Each named turn below is shown by a few rows before and after it. Which turns, in which order, take the first row of each later pair to the second? The first pair is answered.
turn lep:
[  8  -4 -22  19 -14   7  14  -1  -2  -4   2  12  -2   7   9   9 -22  -9
   0  -3  -9 -18  17 -13  24  -4  -8]  ->  [  7  -6 -20  17  -9   6  10   1  -5   0   3  13  -7   2   9  14 -16 -10
   7  -4  -7 -16  15 -18  25 -13 -11]
[-14  20  31 -25 -14 -16 -10 -12  21   0  -1 -16  39   5 -23  -7  39  24
 -15  28   2 -17 -21  14 -32  15  23]  ->  [-12  33  30 -35 -14 -17  12   0  35 -17   4 -11   6 -17  -9 -10  19  26
  -7  35  21 -10 -25  20 -29  18   1]
[ -3 -21  -4  16  -4 -14  -1 -17 -14  -5  24  21  40  37  13   5  12  -2
  -6 -15   5 -34  23  13   2   9  20]  ->  [  3  -4  -6  -1 -16 -12  31 -11  -1 -22  35  26   6   9  29  -8 -12   7
 -15  -5  17 -36  17  24   8  17  -2]
turn mef:
[ -4  -5   6   8 -14  16  19   2  -9  -5  13   5 -35 -10  23  24 -22 -18
  20   6   5 -11   9   3  33  -8  -9]  ->  [  7  -3 -11  21  -2  -4  21 -15 -14   5  38  -3   0  -2  13  13   3  -2
  28  12  23   2  11  -6  23 -34   4]
[ 10  -4  -2  -9  -5   1  -4  -3  14   0   5  -9  20  -5 -11 -14  17  10
  -5  11  10   5 -14   3 -17  -7   2]  ->  [  7  -6   8 -13 -16  11  -5   5  16  -2 -16 -12   3  -9  -9  -5   0  -3
 -11   8  -5  -3 -16   4  -5  13  -3]
[ 19 -12  -3  15 -18 -10   2   9   0  17 -14 -29  11 -27 -39 -16  18  -8
   7  17  -5  15  -7 -29  -6 -19  -7]  ->  [  2  -6   8  -5 -25   8   5  25   5  -5 -27 -14 -37 -38 -17  -1 -14 -19
   5   8 -12   6  -7 -16   1   6 -28]
turn rak:
[ 14  23  11  -6   9  -6   1 -24   7 -16  19   6  11   9   3 -33 -13  40
  -5  -6  -6 -29  16  29   3  38  18]  ->  [ 22  20  11  -2   5 -10  -2 -20   7 -11  20  -4  22   5  -8 -43   0  42
  -5   1 -11 -18   9  26  -5  36  19]
[  7   1  10   3 -17   5   6  12  10   5 -16 -15   1 -18  -8  -9   4   3
  -9  10  -6   3 -15   2 -11  17  -6]  ->  [  1  15   8   1 -16   0  14  14  11  -5  -9  -6 -19 -19  -2  -1 -10   4
  -6   6   4   0  -7   5  -7  11 -16]
[ -1  -4 -13 -14   2 -11   7   6  13  -2  12  10  11  -4   9 -20  14  16
  21   4   6  -3  -7  -3  -7  -8   3]  ->  [ -6  -6 -10 -11   0  -3   2   1   6  -3  11  24   5   9  20  -3  -3  12
  13  -9  -2 -15   6   3   3   2   3]
[-20   6  13  -2  24   3 -17 -13  -9   8  -5   3  16  33   6  18  15  -1
   9 -15  -6   0  -5   7 -10  -6  24]  ->  [-16   8   5  -3  21  -9 -10  -7   1   6   8 -13  16  14  -9   6  29   3
  18   0   8  16 -15   8 -25 -23  22]
Now pairs of rows:
Between the rows of a pair lie two turns.
[  2  -5 -16  26  12 -23  10 -16 -11   2  40   8  31  21  12 -13   3  14
   7  -3  20   3  14  -4   8 -32  14]  ->  [ 15 -13  -3  14 -33   2  25  16   6  -6  -4  -9  -7 -29  14 -19 -34   0
 -27   2 -11 -17   2   0  29  23 -17]
mef then lep
[  6  -9 -18   7  16  -7   9 -12  -5   2   7 -11  18  15  -6  -9  25  -9
  -8  -3  15   2  16  -2  12  -4  10]  ->  [  2   5 -16   4  13  -8  19  -4   3 -12  14  -8 -18  -3   2 -11   8  -8
  -4   1  34   8  16   2  14  -7  -7]
lep then lep
[ 25 -20   0   7 -26   7  -5 -12   1   2 -24 -14  27   6  12  -2  19 -17
 -12  -2 -26  -2   4 -10  11  29  14]  ->  [ 21   9 -13  -6 -14  -9  29 -15  19 -25  17  -2 -18 -15  30 -11   6   8
  14  15  27   7   1   7   4  -2  -7]
lep then mef
[  9   7  -7  14  20 -11   0  -8  -6 -14  24  20 -20  10   9  17  10   2
  21 -13  13 -12   6 -12  20 -18  -9]  ->  [ 22  -7 -10  24  13 -17  -2  -8  -5  -6  21   2  -2   3 -10   6  23   0
  19  -6   7  -9   1 -27  18 -24  -3]
mef then rak
[  3 -15 -11   9 -11  -2   1  -8  -2   2  -6  -1   9   1  -9   2 -13  -3
  -9  -4 -17 -16  16 -20  18   8  -1]  ->  [  4   1 -17   3  -5 -13  17  -5   4 -10  14  10 -13 -11   4  -1 -18   6
   2   1   7  -7  14 -11  13  -4 -13]
lep then mef
[  2   3  -1 -11  -7  -4  17   6  15 -18  29   3  -7  -9   3 -16   0   4
   5   3  21  11  13  16 -11  -4  -1]  ->  [ 11 -14   9  -7 -29  14   6  23  12  -4  -6 -13   4 -19 -13  -9  -2 -11
 -15   0 -11  -1   6   4  -4  18  -6]
mef then mef
[-17 -15  15   3  -6  13   2 -12 -14  11 -15   2  25   9 -12   9   1  -4
  -7 -27  -8   3 -14 -16  16   1   4]  ->  [-26   3  11  -6  11   4  10 -24  -8   0  12  13   8  10   0  10  -2   9
   5 -29  18   9 -12  -8   9 -17   7]
mef then mef
[ 12  14 -17   7  -2  -1  -6 -34   8  17  22  12  21   5  13   0  12  -1
   6 -23  24   9  13  -6   0 -19  -1]  ->  [ 16  25 -14  -1 -11  -2  13 -30  15  11  26  13   6  -6  20  -6   2   7
  -1 -15  28   3  10   3   6  -7 -11]
lep then lep
[ 32  -1  16  23   6   8  22 -10  -8  15 -21  14  -9  19   8   3 -16 -28
  -5 -20  17 -36  23  22  32  25  23]  ->  [ 39   1   6  37  13  -5  25 -19  -8  22   2   9   9  26   0  -6   5 -21
   1 -19  31 -25  22  14  27   8  33]
mef then mef
[-4 20 -2 -6 22 -1 13 -4 12 -9 16 17 -6 19 10  2 16 16 -1 -4 17 -4  1 31
  1 11 17]  ->  [  0   5   5   0  16   7  -6  -3   7   3  -9   4  18  26  -2   5  26   9
 -15  -6 -11 -15  -2  26   1  23  21]
rak then mef
[ -7  34  -9 -28  -6 -18  33   8  21 -41  23   3 -49 -34   8 -29 -19  25
   9  14  54  19 -19  17 -12 -16 -27]  ->  [  9  -7  -3   6   2 -15 -22 -21  -8  19  -3 -15  85  41 -23 -19  38  23
 -29  -3 -10  -3  -7   1 -19   3  39]
lep then lep
[ -1   2 -17  23   1  24 -14  -6 -34   5 -17 -13  -5  -7 -32  31  12 -21
  13   1 -10  10 -27 -33   2  -8  -1]  ->  [ -4   4 -11  21   6  31 -20 -15 -37   9 -23  -7  11  12 -19  38  10 -19
  -7  -6 -29  -7 -23 -18   7  17   4]
mef then lep
[ -4   7 -19 -14  44 -23  12 -10   7 -19  22   1 -16  10 -10   9  12  -4
  22  15  33  28 -11  -2 -26 -45   8]  ->  [ 30   1 -10 -12  16 -22  44 -17  19 -15  16  -3  26  12   4 -14  11  22
 -43  16   4  -8 -17  29  -9  14  23]
lep then lep
[-13   7  13 -13  21   4 -24  -6  -9  11  -5  18  25  27   5   9  16  12
   3  -8 -21  -7  -2  15 -15  18  25]  ->  [  8  10  13 -14   6  -2   3   2   7   6  -2   2  27   0   0 -17  15  26
 -14   7 -14 -10 -16  30 -22  31  18]
lep then rak
[-27  11 -16   9  16   1  -6   1  -5  -5  13  -7  -8  14 -10   5  -4  19
   4   5  16  17  25   0 -25   6  10]  ->  [ -6   3 -12  10  -6   1   4   7   4  -2   0 -21   5  -1 -14  -9  -6  26
 -28   9   1   6  24  11 -17  35  10]
mef then lep
[ -6 -13 -14   5 -13  -3  -5  12 -24  -4   2  11 -21   9  18  28 -21 -24
  18 -11  -8  -4  -7  -1  15  10  -8]  ->  [  5  -9 -21   8 -11 -19   0  22 -14  -1   6 -17  -9 -21 -11   1  10 -19
  23   8   3  18 -20 -10  -6 -14 -10]
rak then rak
[  6   3   4  -6  10  21   4  11 -20   7 -15  -9 -25 -29  -4   6  -5  -3
   8 -16   6 -14 -18   7  -7   5   8]  ->  [  0   4   1  -6  25  16   0   0 -22  10  -4   1 -16 -10   6  16  -7   1
   9 -20  10 -19  -7  11  -5   3  16]
mef then rak
[ 21   1 -22  20 -13 -20  25   1   6  -6  23 -10 -15 -28  -8 -15  -1  -2
  15  16  19  11   5 -25   7 -38 -22]  ->  [  9  -5 -25  30  -3 -13  12 -19 -10   4  36  20   3  23  14   8 -14  -5
  12  -9  10  -7  30 -18  26 -33  -3]
rak then mef
[-23  -3  14   5   3   6 -26  -4 -20   4   1   9  14  26  13  20   1 -15
  -1 -12  -9  -1 -13  -9  -3   1  14]  ->  [-21  12  -3   1   9 -11  -4   0  -8 -15  22   9 -13   0  12   5  -1  -4
  19   2  27  18 -21 -11 -11 -25  -6]
rak then rak
[ 16 -17 -10  16  -6 -10  11   6  -4   2   6 -10  26   5  -4 -18   4   4
  -9  -3  -2  -2   3 -16  12   4  17]  ->  [ 12  -8  -7  12  -6  -9  16   4  -3  -7  15   9  -1  13  13  -5 -16   1
  -7 -10   1 -11  10  -8  29   6  10]
rak then rak
[ 16  -7   1   7 -20 -24  -8  -2  19  23  18   1 -15  -1  -1  -3   1  -9
 -24 -19   7   8  15  -2   0  21  -5]  ->  [  9  -8   4   7 -18 -20 -18  -1  17  22  10   6 -18   7   2   6  -2 -17
 -17 -26   2   7  23  -8   1  23  -6]
lep then rak
[  8  -5  -8  -5  -3   4   4  -1  18   8  12  14  18  -6   6   2   9  25
   1  42  -5   2 -15 -13 -24   0   2]  ->  [ -2  -8  -4  -9   1  15  -4  -1  10   4   6  33  18  10  19  16  -4  18
 -10  29 -19 -16  -6  -7  -9  19   6]
rak then rak
[ 18  -4 -21   5  -8  -2  14 -14  -4   4  -2   5  19  -6 -21  -7  15  -4
  -3  -7  -1 -13  -3 -19  26  -2   5]  ->  [ 14  -8 -11  -2 -17   2  14  -8   2   1 -15   1  11 -16 -17  -6  13 -10
  -8  -5 -12 -12 -11 -17  24  11  -2]
mef then rak
[-14  -3  14   1   5   4  -7   2  -2   1  -3   4   7  23   7   6  -5  -4
 -15  -9  -8 -10   0  13   1  14   6]  ->  [-10   8   2   1  12 -14   8  -7   3  -7  22   5   7  20   7  -1   6   4
  -7  -4  14   0   0  16  -6  -7   7]
lep then mef
[ -7  16   4 -18   4  -3  22   2  12 -16  12  10 -33  -8  11  -3 -12   9
   6   6  35  -2  -3  16  -3   2 -14]  ->  [  2  -8   7   1  11  -4  -8 -10  -2  15  -2   0  40  34  -8   2  20   7
 -13  -1  -2 -11   4   8  -9   7  26]
lep then lep
[ 13 -10 -29  31  18   6 -22 -19  -9   4  22   7  19  -1 -10 -14   5   7
  27  -7   6   6   5 -42   8 -38  -2]  ->  [ -2   2  -6   2   7  27 -16   0  -2 -17  -6  24 -38 -12  19   2 -39 -10
  21 -17  -2  -9   8 -24  30  -3 -26]
mef then mef
[-19  10  15 -19  -1  22 -11  12   3 -15 -29  -1 -46  -9  -5  10 -21 -21
  13  -1  -2  10  -7  -5  -1   4 -20]  ->  [-28  12   6  -9  23  15 -15 -11 -12  -4  -2  23 -12  37  11  23 -14 -13
  19 -19   4   2  11   6   5  -6   4]
mef then rak
[ -3  -3  -2  16   9 -16  13 -13   1 -18  25  10  -5   3  14  -4  -9  -3
  15  -6   6  -1  -1  -3   9 -13   2]  ->  [  6  -5   3  11   1  -6  17 -14   0 -16  14  15   2   9  20  -5 -12   1
  -6  -5 -10 -16   1   5  14  10   4]
rak then lep
[  1  -3  -6   3   0   7  21  22  -9 -15   6  12   1  -8  -3 -23  -2  21
  18  18  59  26   5 -10 -27  10  11]  ->  [  3 -26   8  10 -17  25  -5  26 -25   4 -37   0  24   0 -22 -16   0  -2
   8   9  15  13   3 -27 -19  29  15]
lep then mef
[  9  10  -8 -10   8 -12  31   1  16  -6   7   2  20 -12 -24 -20  -7  -5
 -11   6  -3  -4  -1 -22 -10  -1  10]  ->  [ 12   8 -16  -4   9 -15  26  -8   8  -4  15  11  24   0 -15 -11 -15  -7
 -12  -2  -1 -12   5 -18  -2  -6  12]
rak then mef
[  1  -7   2   8  12   1 -19  -3 -10   9   1   0  19  14  -7   2   7 -10
  12  -5 -14   3   4 -14  -6 -20  14]  ->  [  8   9   1  -6  -7  -2  19  10  11 -15  10   5 -25 -20  14 -10 -17   6
  -2   8  -1  -2  -3   8   2  -1 -11]
lep then lep
[  4  24  17  -6 -23  -2  33  -1   7  -4  -2  -7  -6 -16   8  21 -12 -29
 -18  -2 -11 -34  -1  14  12  11  -2]  ->  [ 12  23  11  -7 -24 -11  35   3  18  -2   5 -27   3 -37 -11   6   3 -23
 -12  10   1 -19 -16   5  -1   0  -5]
rak then rak
[  4   5   7 -12   2   3 -10   2   8  16  -7 -25  27  -1 -18 -19  27  10
 -16  13   1   2 -10  13 -27   6  15]  ->  [ -5  20   7 -24  -2  12  12   7  17 -13   1   0 -27  -4  16  -9 -16  10
 -12   2  14 -14  -4  32  -8  22  -7]
lep then rak
[  8   7 -12 -21  40 -22   8 -30   5   0  13  36 -28  20  27 -10 -11  12
  -5 -16  11   9  -8  15   7 -19   1]  ->  [ 34  -6 -18 -11  15 -29  30 -26  19  11   3  14   0  -3  10 -39  -5  18
 -34   0  -8   1 -15  18  15  -1   7]
mef then lep
[  1  -3  -9   9   0 -11   4   2   1  -3   7  -1  -4  -4 -12  -3  -2   2
  15   1   2   0 -10  -8  -4 -11  -9]  ->  [  4 -10  -2   4  -6   1   0   7   4  -3  -8  -2  -6  -3  -9  -3  -9  -5
   4  -5 -14  -4  -7  -4   3   7  -6]
lep then mef
[ -2 -33 -10   5   8 -19 -19 -16 -13 -15 -41   5 -12 -29  -7  42 -19 -30
   7 -29  -9   5   5   1  16 -20  -4]  ->  [ 20 -30 -21   8  -3 -38  -1 -12   1  -8 -31 -24  19 -54 -27  13   8 -13
  -1  -8  -4  21  -8   1  -1 -25   1]
lep then rak
[  5  -7  -5  14   4   2  -8  -8 -13   8   1  11   6  23   7  21  -8 -13
   6 -11 -24 -10  13 -21  13  -5   9]  ->  [  3   1 -17   9   7 -17  14  -1   0  -4  19   4 -18  -7   2   3  -2  -3
  20   5  11  13   6 -21   3 -32  -5]
rak then rak
[  9 -66   6  36   5   1 -30  17   3  13 -32 -33  33 -15 -39 -26  12 -23
  -1 -10 -17  26   8 -42   5 -26  12]  ->  [ -8 -52  36   8  -8  25 -31  39  12  -9 -61 -23 -17 -24 -20 -19 -16 -32
 -10 -14 -28  14   2 -23  10  15  -7]
mef then rak
[ 14 -11  25   9  -2   8   8   8  12   5   0  22 -12 -29   8  13 -13 -16
 -12  -3  11 -19   3   3  11   9   0]  ->  [ 10  -9  24  15  11   8   6  -4   8  10  14  31  13  -7  12  20  -5 -13
 -11 -12   9 -24   8   4   9   1  17]
mef then rak
[ -9  14 -22 -19   4  -6   1 -33  -5  11  33  28  12  32  20   9  -3  27
  10   1  24   1   8   2 -11  -9   5]  ->  [ 19   6 -16 -18 -33   1  26 -14  13   7   5  11   7 -10  13 -14 -17  23
 -29  15  -1 -17  -6   4   4  28 -12]
mef then lep
[ 11  -7  10 -10  -7 -11   3   9  -1   5 -11 -20   9  -5  -7 -21  11   3
 -15  11  -4   5 -15   4 -18   9  -6]  ->  [ -5  -6  15 -14  -5   3   2   9  -5  -2 -11   8  -8  13  18   1 -16  -5
 -20 -11  -7 -15   2  14   1  25 -10]
rak then rak
[ 20  -1  12  -1 -20   1   1  26  15 -17   2 -17 -22 -32   8  -4 -24 -16
 -32   7   8 -13 -20  21 -16  27  -6]  ->  [ 32  -8  -7  18  -4 -23   3  11  11  -3  25 -33  24 -26  -9 -20  10  -6
 -26  16  19  -3 -17   8 -28  -6  13]
mef then mef
[  4  -2   6   6 -10   2  11   3   6  -2 -15   3   3   3  16  -6 -15  10
 -29   3 -17 -21   7  20  22  23  -1]  ->  [ -2   3 -11  13  13 -21   5  -9   0  -3  20  -1   1   2   4 -13   9  11
  15  12  21   7   9   0   3 -31   0]
lep then mef
[ 22  15 -16  -8 -23 -15  47  -2  13 -21  36   1  -7 -25  17 -18 -10  25
  -6  10  -6  -8  -6  13   0   7 -14]  ->  [  5  -6 -19  13   9 -12 -15 -17 -22  15  22  -4  40  19 -14   5  32  -1
  28  -4 -18   5  -2 -22 -12 -24  17]
lep then lep
[ 16  -5   1   3 -16   5   2  -5 -13   8  -5  -4  43  29   3   5   3  16
 -32  -5 -10 -16   5   7  -5  28   5]  ->  [ 23  -3   4  -5 -34   1  13  13  -1  -2 -18 -26  14 -16  -5 -14   4  13
 -29  16  -2  -1 -12   0 -15  25 -15]
rak then mef
[ 15   1   0   7 -19  -3  34  -5   8  -7  -6  -1 -12 -16   6 -11  -3   6
 -16   9  -7  -9  -8   5  13  14 -11]  ->  [ 25  -2 -10  14 -12 -13  34 -11   6   0   9  -6   8 -14  -2 -18  15  11
 -10  11   0  -3 -10   1   9  -2  -1]
mef then mef
[  9 -11 -15  26 -30  14  14   7  -9  -7 -18 -10  31  24 -35   8   3 -22
  -6 -25 -17  -1  18  -8   1   4 -20]  ->  [  8  -1 -16  18 -37   9  33  17   2 -27 -17 -14  -6  -7 -31  -3  -6 -22
   1 -12   1   8   8  -8   0  -5 -38]
rak then mef
[-14   2   6  -4   6  13 -18  -9 -10  15  -3  12   8  34  23   9  -5  -6
   0 -20 -13  -2   8  -1  11   1  11]  ->  [-11  -2  16 -13  -9  19 -15   7  -1  11 -33 -15  -5  -4   0   1   1 -11
  -7  -7 -23   1  -6  -3  -2  15  -3]
rak then mef
